In the data rows, 128 means zero.
A hidden rule labels the rows of this table. It goes by one to three of the table's principal directions, not those with the most spread.
135 157 123 130 120 149 142 126 152 127 128 125 137 112 137 118 123 128 136 109 124 104 096 125 126 122 157 153 094 111 155 121 156 117 133 096 125 141 111 149 122 106 118 145 126 147 112 114 149 108 144 hill
156 145 120 127 128 114 124 079 101 083 142 106 104 113 106 126 138 125 104 110 154 127 115 124 127 143 145 115 145 114 184 102 145 122 111 102 112 122 124 135 132 097 128 120 104 154 108 089 113 109 158 wax
147 109 153 189 122 129 125 209 143 116 114 095 162 096 092 085 103 124 145 140 132 090 153 144 140 090 104 151 149 127 056 136 122 148 092 133 081 165 169 151 135 193 133 142 157 118 159 133 109 200 121 wax
136 117 110 109 130 120 110 119 135 143 125 142 152 162 147 106 137 129 120 121 107 132 122 137 113 143 127 122 119 137 120 123 142 135 130 122 139 118 122 109 143 132 126 127 115 115 127 131 113 138 113 fox
144 134 163 118 118 135 134 151 145 092 121 068 104 082 123 106 034 157 126 120 186 062 125 170 162 116 088 146 121 135 091 184 117 151 115 139 114 182 151 207 099 155 068 131 166 173 117 084 175 137 105 hill
124 146 136 127 120 186 118 143 179 184 134 161 197 151 175 095 114 167 170 118 090 103 078 150 133 142 187 209 041 065 107 121 145 105 131 103 166 147 073 134 108 091 112 181 131 138 147 175 187 100 135 fox
142 089 128 122 158 097 085 151 043 125 124 213 106 183 105 120 247 121 106 123 099 242 135 097 059 204 136 063 183 142 134 097 095 115 168 138 124 032 160 011 162 162 243 062 082 053 119 186 061 101 136 hill
098 121 075 101 092 110 153 110 172 168 098 154 130 136 168 123 101 109 128 138 101 124 128 146 149 098 141 134 061 159 132 169 183 133 132 082 132 158 110 150 130 142 098 125 141 142 090 102 164 131 099 hill
158 134 142 153 137 145 179 228 148 145 123 157 104 111 102 102 146 084 112 105 135 143 100 103 096 100 138 128 121 155 105 143 145 120 153 112 083 142 172 126 135 196 164 100 149 111 123 141 155 157 133 hill
098 125 117 116 140 116 134 065 088 103 142 082 083 126 107 182 143 125 106 140 151 143 167 101 135 144 111 087 187 147 163 106 111 124 106 154 141 138 141 116 131 105 117 099 130 131 133 102 078 137 123 hill
070 106 159 102 163 149 122 106 061 181 151 121 061 148 102 203 128 129 119 158 181 189 221 068 130 170 073 072 209 143 061 139 040 129 114 235 186 130 158 098 120 144 105 081 181 101 211 179 113 172 086 fox
207 134 175 159 124 099 095 146 108 020 127 109 117 070 095 075 085 150 127 106 183 093 088 198 144 129 111 139 127 105 136 148 118 151 124 110 067 102 138 176 112 136 134 138 107 166 092 091 162 088 175 fox
172 125 157 169 157 144 088 187 100 107 136 165 166 140 097 095 202 137 141 107 123 161 111 120 087 151 142 128 149 085 105 085 101 136 141 136 111 067 127 081 133 133 199 131 094 091 157 181 094 118 178 wax
161 163 134 140 110 162 115 152 180 144 118 164 189 124 149 079 115 152 162 101 108 087 072 133 130 124 179 200 045 059 131 114 162 118 140 079 132 135 074 155 108 091 128 184 112 148 127 145 179 098 169 wax
123 145 162 103 186 134 109 004 083 040 186 038 083 118 103 220 109 182 098 124 194 115 132 145 162 164 102 101 188 112 208 079 061 139 099 189 175 123 093 164 075 018 068 149 099 188 154 091 105 070 171 fox
114 135 137 189 164 128 127 027 065 079 181 088 088 091 047 228 186 123 120 158 184 181 186 096 160 106 136 087 196 086 190 052 065 127 066 174 136 093 106 117 103 049 132 139 100 167 185 122 086 113 211 wax
181 144 152 217 149 159 141 181 143 079 154 097 161 076 070 101 162 116 138 109 147 111 095 154 124 080 157 154 128 092 127 086 130 138 090 110 069 124 135 147 121 132 152 158 113 152 149 123 125 140 198 fox
130 100 111 152 134 110 131 135 091 123 138 145 120 142 101 133 198 107 115 142 116 185 142 127 107 125 140 095 164 136 129 108 123 123 118 129 103 089 148 068 152 149 187 093 104 101 123 142 086 133 140 hill
108 109 113 078 062 109 121 214 191 215 053 178 158 148 200 051 030 120 159 140 097 079 154 131 139 114 081 160 065 163 013 237 168 146 169 115 136 178 149 160 149 225 093 121 194 090 110 140 183 192 027 wax
127 133 151 118 138 098 102 043 060 079 151 090 081 109 099 178 115 144 112 144 167 135 158 120 145 160 102 092 198 118 173 110 082 120 107 165 136 097 129 129 124 080 119 126 109 151 129 104 107 096 140 hill
123 111 144 106 125 146 130 242 167 174 080 181 129 144 152 079 104 128 142 113 118 124 129 114 100 136 093 133 090 170 039 189 127 146 186 139 132 152 165 129 125 223 135 098 178 084 128 165 156 164 073 hill
095 101 107 122 141 108 155 125 097 153 130 165 078 150 111 179 185 087 106 150 120 202 168 083 106 122 114 068 170 177 133 124 111 121 148 158 131 098 152 069 143 156 168 075 130 089 131 150 097 143 114 hill
134 089 111 123 147 099 118 137 113 137 123 215 118 174 112 147 195 119 111 138 120 210 139 119 113 127 129 088 120 136 120 117 112 145 158 139 132 068 105 072 114 136 187 100 090 098 133 171 122 110 162 fox
094 128 117 096 143 133 125 044 078 128 152 108 081 150 120 178 153 138 105 132 143 161 157 085 119 177 133 091 175 131 173 094 108 107 116 153 169 129 127 093 130 089 119 096 127 128 140 124 087 119 116 hill
132 130 130 118 143 118 131 114 089 126 143 117 100 134 118 140 154 118 103 123 133 158 127 119 112 155 132 102 167 140 154 120 117 113 122 131 126 112 155 107 146 130 145 106 117 124 122 120 108 119 122 fox
144 173 142 158 100 118 130 075 129 052 134 000 121 027 099 133 038 142 133 129 185 022 138 168 187 083 105 146 156 107 164 142 135 145 059 110 090 175 139 241 118 091 050 176 136 217 105 020 135 125 140 hill
113 146 115 141 146 117 195 076 105 133 166 154 055 128 084 230 182 080 093 145 166 201 151 049 153 091 161 103 155 111 210 081 115 098 128 142 136 126 102 110 103 067 154 110 111 140 156 137 134 119 202 fox
121 112 128 171 135 134 123 129 069 122 161 082 129 115 099 129 175 110 126 145 134 160 166 133 113 118 129 100 209 123 115 106 102 128 085 149 108 100 170 090 163 148 148 110 131 113 157 137 067 155 116 fox
133 143 161 132 137 136 106 070 105 094 157 097 129 117 123 154 105 168 138 136 146 108 120 140 153 151 138 151 145 081 164 099 094 112 109 148 148 122 099 141 105 062 110 162 113 158 143 129 136 088 154 hill
139 161 133 130 097 162 121 157 169 185 114 149 179 126 158 076 094 138 160 113 102 084 103 110 128 131 166 195 072 077 108 133 159 106 130 090 141 159 109 152 133 122 112 173 145 134 140 147 170 137 119 wax
134 110 111 156 117 096 142 132 120 088 123 091 117 094 105 121 128 098 117 140 129 118 140 159 127 089 105 097 159 173 129 140 145 145 105 118 075 121 163 132 152 167 133 110 128 132 095 085 101 150 116 hill
240 172 152 198 130 142 161 221 160 066 140 119 165 085 081 042 160 107 112 068 114 078 018 130 090 101 200 187 112 087 187 072 191 101 128 035 032 137 146 147 140 138 194 160 085 144 090 103 131 119 205 fox
165 140 143 160 143 144 090 119 147 069 139 148 188 129 124 117 162 165 159 112 125 115 082 164 134 128 158 167 085 059 149 079 126 141 135 119 125 086 057 124 096 057 154 174 075 137 134 150 131 075 216 wax
141 150 164 105 183 183 107 055 151 055 170 064 122 129 127 160 088 200 121 092 198 085 098 161 156 161 117 148 102 094 158 093 090 156 116 172 187 165 072 184 054 041 041 157 127 189 169 110 145 093 174 wax
135 131 102 111 112 138 116 118 170 150 121 173 182 166 170 099 137 151 143 118 087 119 086 146 130 132 175 173 055 091 144 115 167 122 144 085 150 126 070 120 116 090 133 159 100 131 114 146 151 097 147 fox
102 113 116 129 120 124 127 109 135 139 129 108 141 119 143 135 103 130 137 146 106 113 139 162 138 109 117 124 126 153 118 143 130 138 111 129 130 130 128 141 132 135 098 144 140 140 121 120 131 128 094 fox
138 121 101 131 117 109 126 085 118 076 131 119 119 124 119 126 149 130 118 125 139 133 122 145 133 121 142 115 125 122 170 110 152 136 120 103 111 117 110 119 126 104 136 112 102 142 097 098 106 108 155 wax
126 126 124 137 128 160 151 182 181 128 108 116 136 115 128 101 107 125 136 110 141 096 122 135 129 105 117 144 085 149 082 150 153 150 129 120 118 185 138 159 114 171 101 116 167 130 133 118 141 172 118 wax
161 147 131 142 135 153 147 137 179 051 131 083 129 084 120 109 097 146 127 093 179 076 081 186 150 087 128 149 073 122 143 140 152 166 126 106 104 159 105 197 084 112 084 139 127 184 102 075 163 105 174 wax
105 141 125 144 062 129 122 144 165 159 095 101 164 078 161 091 039 125 182 156 133 060 157 166 178 082 108 175 084 107 059 199 150 137 100 117 114 166 128 189 142 152 075 160 176 149 121 105 182 160 091 hill
115 124 123 081 150 116 157 105 145 169 129 185 083 175 128 186 121 122 093 131 146 169 142 070 147 134 124 117 106 138 145 123 118 122 157 150 174 155 096 131 087 104 116 118 130 128 158 152 161 135 146 fox
124 106 065 145 070 022 092 106 074 143 084 129 153 127 124 099 159 060 122 168 067 144 205 100 117 103 098 070 210 166 140 130 165 134 102 090 077 074 179 088 226 176 177 118 101 080 094 087 026 185 083 wax
102 115 110 101 141 112 132 074 104 114 136 117 092 148 126 172 147 126 105 136 135 155 150 113 127 146 115 088 158 157 160 115 120 128 130 147 148 124 127 106 128 110 123 098 122 123 122 115 094 123 120 hill
099 111 143 106 131 123 120 125 123 147 116 121 108 140 133 149 094 143 130 150 141 127 165 120 147 149 090 120 141 146 086 155 098 130 126 171 153 155 143 131 121 146 109 113 156 117 147 136 132 154 095 hill
115 097 114 142 137 153 124 171 162 176 127 150 184 161 152 101 154 134 146 138 083 143 117 172 113 117 140 142 089 139 069 138 132 138 120 131 136 123 128 097 138 163 137 134 130 107 142 163 132 147 104 fox
136 130 154 119 101 127 083 118 118 104 122 096 157 118 148 094 068 177 157 135 145 074 131 168 158 153 115 169 127 078 093 150 119 132 110 134 133 141 111 155 121 107 103 152 135 139 129 126 142 119 119 hill
168 173 159 097 131 111 138 138 084 128 130 100 065 105 111 114 100 098 087 094 168 117 119 073 103 173 108 104 190 144 159 144 124 101 139 125 112 136 194 151 163 151 126 103 140 132 113 087 132 139 105 fox
154 153 146 136 146 140 112 100 115 103 151 121 141 127 117 135 148 147 127 111 129 122 097 121 121 151 155 144 136 086 175 083 118 112 125 122 135 106 103 126 119 072 140 157 094 143 135 132 122 089 171 fox
128 129 139 125 125 146 126 159 150 132 124 085 147 109 142 102 081 149 136 123 134 084 119 173 136 115 111 144 117 138 089 165 125 148 115 128 125 151 145 172 121 155 089 145 148 152 123 108 149 132 093 fox
138 078 138 176 163 182 115 221 169 129 133 176 179 142 122 086 182 137 161 122 119 161 113 192 087 093 115 120 080 145 025 138 101 180 149 167 118 081 125 083 111 195 153 112 137 096 156 194 138 140 133 hill
093 132 087 104 120 135 146 150 143 220 102 225 135 189 156 138 202 088 133 127 067 190 139 032 086 147 163 121 102 136 136 107 157 094 180 112 162 117 117 055 157 137 183 103 128 061 138 184 108 148 117 wax
147 137 109 170 125 142 142 151 168 130 135 197 188 148 129 127 199 124 152 125 083 149 080 123 127 089 202 178 066 065 165 072 161 114 147 083 115 098 054 098 107 073 191 168 075 117 130 175 138 090 216 hill
117 134 134 082 154 119 121 047 095 087 147 083 071 138 118 183 114 154 094 122 180 133 149 111 143 166 099 091 169 137 173 116 095 135 124 167 168 138 123 142 103 080 090 107 121 154 134 094 107 109 132 wax
132 090 076 126 037 101 152 237 244 215 057 192 210 139 207 010 045 104 165 152 057 073 107 208 152 038 133 195 000 159 021 241 222 150 145 051 086 174 133 163 154 240 110 148 165 118 070 122 217 181 051 fox
Here are more rows. What is the label of each one?
094 107 104 101 128 125 107 112 113 149 107 169 122 162 140 134 156 132 131 129 109 164 155 102 111 165 125 104 121 143 114 123 134 132 144 128 155 122 116 091 131 135 139 098 135 096 132 155 100 133 109 ~ wax
115 146 105 086 106 116 202 143 166 185 116 192 075 160 146 166 123 093 101 132 144 160 128 050 154 099 154 145 085 123 160 149 159 097 176 112 150 177 108 133 105 117 139 102 140 121 125 137 181 140 148 ~ hill
090 115 106 105 139 085 114 063 072 140 131 154 102 166 131 189 184 102 113 154 096 190 172 076 110 161 114 070 192 158 176 095 107 109 143 157 154 076 131 061 160 102 164 104 104 083 131 146 063 122 117 ~ hill
141 132 126 133 155 153 134 111 139 094 147 118 126 133 115 135 154 142 116 105 145 132 100 137 122 134 148 130 110 119 154 095 134 136 124 123 133 135 106 128 104 100 122 125 114 145 133 123 122 112 165 ~ wax
084 106 129 047 108 143 110 150 136 209 096 184 117 188 194 106 084 152 143 133 118 140 147 114 119 192 103 136 091 144 044 194 123 119 172 158 188 155 129 102 131 167 106 088 178 082 135 177 167 146 046 ~ hill
125 163 134 101 144 153 152 068 144 076 141 048 073 086 117 160 071 142 104 098 201 078 124 127 152 130 105 117 123 145 168 135 130 145 113 139 146 188 126 203 092 094 041 121 155 192 122 056 146 124 133 ~ wax
114 128 120 160 120 143 157 129 162 087 126 059 122 068 110 131 082 120 136 130 155 075 137 169 157 072 109 132 114 157 113 146 149 157 091 120 095 180 137 190 112 147 071 134 164 169 120 079 137 156 122 ~ hill
149 180 174 158 167 217 105 143 158 140 159 148 194 147 122 137 177 191 168 096 131 118 079 088 127 160 198 211 079 001 148 046 094 104 136 136 185 131 051 128 073 025 147 199 097 140 201 196 144 082 225 ~ wax
090 137 140 067 155 105 115 000 048 078 161 055 032 124 114 223 097 151 086 137 188 138 174 100 149 192 083 063 217 155 202 112 075 119 110 188 179 130 133 138 114 060 070 098 131 160 131 081 093 097 109 ~ hill
131 104 121 156 135 117 119 134 121 119 135 134 153 137 118 127 162 123 133 144 107 148 131 154 124 113 132 121 138 130 119 111 124 135 114 132 111 100 126 099 138 134 156 131 108 114 132 142 104 131 141 ~ fox
136 141 153 099 157 120 119 040 063 087 170 071 067 123 104 169 115 147 087 121 172 135 130 120 130 185 120 096 196 129 189 102 092 107 101 155 148 126 145 130 126 082 103 114 116 161 130 095 111 100 127 ~ fox
133 134 130 126 136 152 163 118 178 126 155 111 141 124 146 143 095 146 125 127 133 100 084 176 155 087 149 163 079 119 146 134 134 132 124 123 138 149 091 168 088 094 088 164 122 175 123 118 186 096 145 ~ fox
139 103 090 140 122 090 129 145 115 120 109 136 131 146 113 101 187 091 104 129 090 154 139 109 088 123 125 085 164 176 143 111 157 129 130 103 093 108 174 075 178 181 181 090 107 089 097 107 054 164 109 ~ wax
091 077 084 057 088 076 091 148 129 176 063 191 134 187 189 086 103 126 130 144 089 148 171 138 120 162 081 099 105 185 056 201 156 153 167 121 147 127 141 098 157 199 130 079 151 069 096 141 115 161 043 ~ wax
093 115 115 113 130 101 144 097 109 132 127 138 090 136 126 188 140 111 118 156 136 165 166 108 146 116 107 094 152 151 144 136 110 129 137 156 141 116 124 114 123 116 133 106 127 118 129 129 119 125 128 ~ hill
112 121 141 120 120 150 115 156 135 148 100 159 113 126 121 116 107 137 150 127 159 129 160 102 130 150 104 130 102 122 054 155 120 138 138 152 141 154 127 128 115 160 118 100 172 110 152 155 151 162 117 ~ wax
136 138 129 138 153 149 140 112 132 084 144 105 112 121 105 146 152 135 116 107 161 132 117 122 131 129 139 124 125 119 158 097 128 137 122 130 130 147 115 137 103 101 120 118 122 145 139 114 113 124 171 ~ wax
161 154 145 200 137 176 168 214 176 114 136 114 166 085 089 100 147 118 144 102 123 091 082 123 123 075 175 183 097 094 125 092 157 124 113 086 079 166 124 161 108 136 149 164 132 143 145 138 141 145 183 ~ hill
094 107 147 115 154 120 093 081 047 121 144 110 077 138 100 180 151 126 121 149 166 175 210 081 111 172 067 054 229 148 102 116 055 137 121 217 160 089 159 079 144 133 128 081 147 093 174 151 066 154 099 ~ wax
138 141 138 111 107 148 114 197 172 166 087 183 149 131 160 074 091 131 156 105 130 107 122 112 121 131 116 158 065 117 070 173 142 144 174 117 141 144 122 155 120 167 114 134 162 111 135 155 175 144 111 ~ wax
145 152 146 149 124 170 149 177 155 103 138 067 132 067 128 095 081 133 140 102 171 076 100 185 139 088 123 152 105 123 097 170 136 155 113 115 100 156 144 201 111 151 078 141 160 175 119 094 174 122 124 ~ hill
132 126 108 158 130 147 150 148 168 113 131 109 157 119 120 115 140 120 132 120 121 107 114 146 133 087 146 147 100 128 125 111 160 143 110 104 108 157 115 143 119 130 119 139 130 138 132 117 118 151 149 ~ wax
143 145 133 179 129 179 143 157 159 124 143 145 166 113 114 107 163 134 155 111 107 115 090 114 112 104 188 176 091 079 147 078 148 112 129 095 116 134 097 119 110 105 150 159 123 133 143 161 133 115 173 ~ hill
108 122 119 095 135 151 108 088 172 119 128 114 153 142 167 130 075 159 142 118 141 089 126 172 150 130 103 141 075 134 099 143 135 165 127 147 168 154 078 167 095 099 049 148 147 150 144 124 154 128 116 ~ wax
130 135 115 168 135 164 160 138 164 134 154 123 157 122 118 138 156 122 139 129 136 133 109 148 147 078 169 160 088 090 125 106 143 132 102 117 122 142 092 136 106 100 125 149 121 150 153 139 150 131 179 ~ fox
120 123 116 090 128 141 187 223 179 207 097 185 097 152 150 106 114 085 104 108 112 145 110 094 097 118 119 122 082 197 079 185 162 124 179 115 125 172 169 131 135 218 130 085 175 098 114 143 178 172 075 ~ fox
098 093 065 062 114 066 146 111 126 200 094 214 092 196 162 146 158 074 088 144 079 199 159 080 099 133 108 062 127 211 139 156 158 126 178 120 148 100 144 070 164 174 155 074 120 078 094 133 113 148 070 ~ fox
